The rows below come in pairs that one turn or mirror swaps. Which row does each named row swap with?
The rows were stretched afterwards, more along some directions than others.
Q365: [ 0.02 -1.46  0.38 -0.12  0.70 -0.90  0.21 -0.73  0.90  0.30  1.23  1.57
 -0.16  0.74  1.27  1.72 -1.17]
Q540: [ 0.29 -1.28 -0.26  0.57  1.76  0.95 -0.54  1.26  0.21  0.23  0.65  1.12
  0.74  0.36  0.20 -0.07 -0.50]
Q99: [-0.11 -1.01  0.81 -0.67 -0.24  0.43  0.03  1.15  0.80  1.11  0.43  1.57
  0.99 -0.38  0.29  1.15 -1.62]
Q894: [-0.97 -2.87  1.14 -0.59  0.70 -0.48  0.77  0.90  0.14  1.61  0.96  1.38
 -0.51 -0.13  1.39  1.34 -1.32]
Q232: [-0.57 -3.50  0.17  0.62  2.59  0.11  0.03 -0.37 -0.46  1.28  2.00  1.68
 -0.44  0.36  0.48  1.66  0.17]
Q477: [ 0.28 -1.89  0.08 -0.24 -1.09 -0.39  0.31 -1.30 -0.48  1.44  0.74  1.27
 -0.03 -0.69  0.46  1.91 -0.37]
Q990: [ 0.10 -1.09  0.52 -0.12  2.13  1.55 -0.44  2.04  0.67  0.87  1.06  1.49
  0.78  0.00  0.42  0.06 -1.21]
Q456: [-1.15 -3.48  0.53  0.29  2.72  0.06  0.59  0.39 -0.41  1.70  1.88  2.03
 -0.74  0.10  0.91  1.41  0.08]
Q550: [-0.12 -0.66 -0.51  0.68  0.40  0.83 -0.21 -2.42  0.31  1.35  1.43 -0.10
  0.75  0.02  0.68  1.62  0.31]
Q332: [-1.29 -3.51  0.59  0.32  2.50 -0.18  0.66  0.35 -0.45  1.67  2.06  1.95
 -0.74  0.11  1.09  1.23  0.11]
Q474: [ 0.58 -1.16  0.66  0.32  0.47 -0.46 -0.37 -0.51  1.02  1.63  2.20  2.62
 -0.59 -0.57  0.10  1.05 -1.05]
Q666: [ 0.55 -0.84 -0.16  0.36  1.64  1.25 -0.41  1.52  0.26  0.50  0.28  1.08
  0.79  0.24  0.26  0.10 -0.73]
Q454: [ 0.90 -2.60 -0.17 -0.66  1.13 -0.40 -0.09  0.50  0.42  0.19  1.37  1.26
 -0.89  0.32  0.82  1.03 -1.33]
Q299: [ 0.55 -1.83  0.22 -0.16 -0.42  0.64  0.03 -0.67 -0.64  1.42  0.63  1.16
 -0.05 -0.81  0.39  0.83 -0.30]
Q276: [-0.08 -0.68  0.48 -0.50  0.59  0.47 -0.24  0.69  0.78  1.03  0.58  0.34
  0.19 -0.89  0.22  0.57 -0.80]
Q458: [-0.19 -2.30 -0.63  0.13  0.74 -1.21 -0.05 -1.44  0.74  0.66  1.52  1.19
 -0.24  0.61  0.67  1.30 -0.73]
Q463: [ 0.44 -1.02 -0.19  0.42  1.93  1.36 -0.51  1.60  0.31  0.39  0.55  1.12
  0.79  0.28  0.26  0.19 -0.68]
Q619: [-0.48 -0.80 -0.34  0.57  0.71  0.49 -0.03 -2.51  0.20  1.24  1.47  0.06
  0.64 -0.05  0.72  1.73  0.33]
Q3: [ 0.44 -0.66  0.11 -0.16  0.20 -0.42 -0.24 -0.36  0.96  0.02  0.45  0.88
  0.25  0.32  0.88  1.31 -1.00]
Q669: [-0.87 -2.82  0.24 -0.42  0.33 -0.88  0.62 -1.22  0.19  1.80  2.07  1.77
 -0.20 -0.14  0.79  2.55 -0.53]
Q213: [ 0.24 -2.40  0.02  0.33  2.07  1.05 -0.59  1.26 -0.05  0.35  0.69  1.20
  0.53  0.29 -0.35  0.72 -0.60]
Q771: [ 0.39 -0.87  0.09  0.10  1.93  1.49 -0.52  1.87  0.67  0.56  0.76  1.34
  0.79  0.14  0.22 -0.08 -1.04]
Q654: [ 0.47 -1.02  0.14  0.34  1.81  1.39 -0.60  1.87  0.32  0.52  0.57  1.23
  0.72  0.29  0.26  0.04 -0.74]
Q201: [-0.16 -0.68  1.07 -0.63 -0.81 -0.65  0.32 -0.08  1.16  1.77  1.09  2.52
  0.10 -0.91  0.44  1.16 -1.42]
Q536: [-0.31 -1.32  0.98 -0.44  0.56  0.42 -0.10  0.94  0.74  1.54  0.62  0.72
 -0.18 -0.98  0.19  0.64 -0.78]
Q662: [-0.58 -2.73  1.09 -0.10  1.61 -0.66  0.58 -0.56  0.74  1.12  1.94  2.57
 -0.77  0.58  1.25  1.54 -1.18]
Q32: [-0.01 -0.97  1.17  0.05 -0.15 -0.51  0.11 -0.65  0.97  1.95  1.71  2.71
 -0.21 -0.81  0.30  1.35 -0.98]
Q215: [-1.07 -3.59  0.44  0.32  2.60  0.04  0.51 -0.04 -0.55  1.76  2.09  1.97
 -0.83  0.24  0.93  1.44  0.31]
Q312: [ 1.26 -2.08  0.10  0.14  1.42 -0.63 -0.66 -0.01  1.07  0.40  2.28  1.91
 -1.06  0.34  0.37  1.23 -1.20]
Q928: [ 0.43 -1.76  0.57 -0.26 -0.50  0.77  0.17 -0.31 -0.57  1.46  0.51  1.29
 -0.02 -1.00  0.33  0.75 -0.29]
Q193: [-1.03 -2.32  0.77 -0.10  2.61  0.78  0.39  0.84  0.50  1.84  2.54  1.94
  0.10  0.16  1.09  1.56 -0.82]
Q825: [-0.89 -3.70  0.52  0.51  2.57  0.07  0.48  0.00 -0.59  1.66  1.98  1.86
 -0.75  0.21  0.78  1.75  0.19]
Q910: [ 0.22 -1.64 -0.75  0.02  0.31 -0.82 -0.24 -0.92  0.60  0.49  0.85  0.82
  0.18  0.39  0.36  0.96 -0.94]
Q100: [-0.10 -0.54  1.21 -0.49 -0.61 -0.28  0.07  0.35  1.33  1.61  0.92  2.34
  0.36 -0.93  0.33  1.10 -1.68]
Q197: [-0.81 -2.44 -0.09 -0.96  0.85 -1.00  0.78 -1.58  0.34  1.09  1.81  1.17
 -0.91  0.00  1.67  1.81 -0.32]
Q562: [-1.16 -3.49  0.56  0.22  2.49 -0.15  0.79  0.11 -0.52  1.89  1.77  2.02
 -0.87  0.04  0.97  1.47  0.14]
Q457: [ 0.01 -2.87  1.07 -0.23  1.19  0.71  0.40  0.17 -0.29  1.39  1.26  2.16
 -0.66 -0.26  0.80  0.73 -0.91]
Q692: [ 0.14 -2.18 -0.15 -0.20 -0.70 -0.43  0.23 -1.60 -0.33  1.45  1.16  1.18
 -0.14 -0.69  0.46  2.05 -0.37]
Q379: [-0.34 -2.89 -0.06 -1.21  0.98 -1.13  0.66 -0.53  0.29  0.62  1.54  1.36
 -1.14  0.19  1.42  1.39 -0.90]
Q502: [ 0.47 -0.69  0.74  0.27 -0.15 -0.50 -0.18 -0.82  1.18  1.54  1.78  2.37
 -0.17 -0.62  0.22  1.13 -0.77]
Q297: [ 0.15 -2.62  0.95 -0.39  1.24  0.89  0.37  0.52 -0.16  1.19  1.00  2.14
 -0.55 -0.32  0.66  0.50 -1.06]
Q73: [ 1.11 -1.92  0.35  0.38  1.26 -0.67 -0.35 -0.08  1.07  0.76  2.20  2.37
 -0.96  0.12  0.37  1.42 -1.23]
Q887: [ 0.27 -1.05  1.08  0.19  0.03 -0.70 -0.15 -0.37  1.13  1.71  1.66  2.65
 -0.40 -0.69  0.25  1.07 -1.02]
Q674: [ 0.55 -2.06  0.84  0.00  0.06  0.90 -0.07  0.28 -0.70  1.49  0.59  1.67
 -0.27 -0.90  0.10  0.64 -0.69]
Q271: [ 1.20 -1.82  0.33  0.27  1.14 -0.64 -0.54  0.12  1.15  0.69  2.08  2.35
 -0.89  0.06  0.22  1.03 -1.35]
Q976: [-1.42 -3.08  1.27 -0.53  0.80 -0.87  1.04  0.27  0.01  2.10  1.32  1.69
 -0.71 -0.22  1.45  1.68 -1.13]
Q396: [-0.18 -2.69  1.19 -0.35  1.54  0.82  0.34  0.13 -0.01  1.22  1.43  2.07
 -0.57  0.04  0.99  0.72 -0.98]
Q808: [ 0.80 -1.46  0.17 -0.25 -0.71  0.56 -0.09 -0.36 -0.48  1.29  0.49  1.18
  0.08 -0.97  0.08  0.93 -0.53]

Swapped with Q654: Q215
Swapped with Q99: Q669
Swapped with Q457: Q271
Swapped with Q297: Q73
Swapped with Q536: Q550
Swapped with Q276: Q619
Swapped with Q379: Q365
Swapped with Q193: Q213

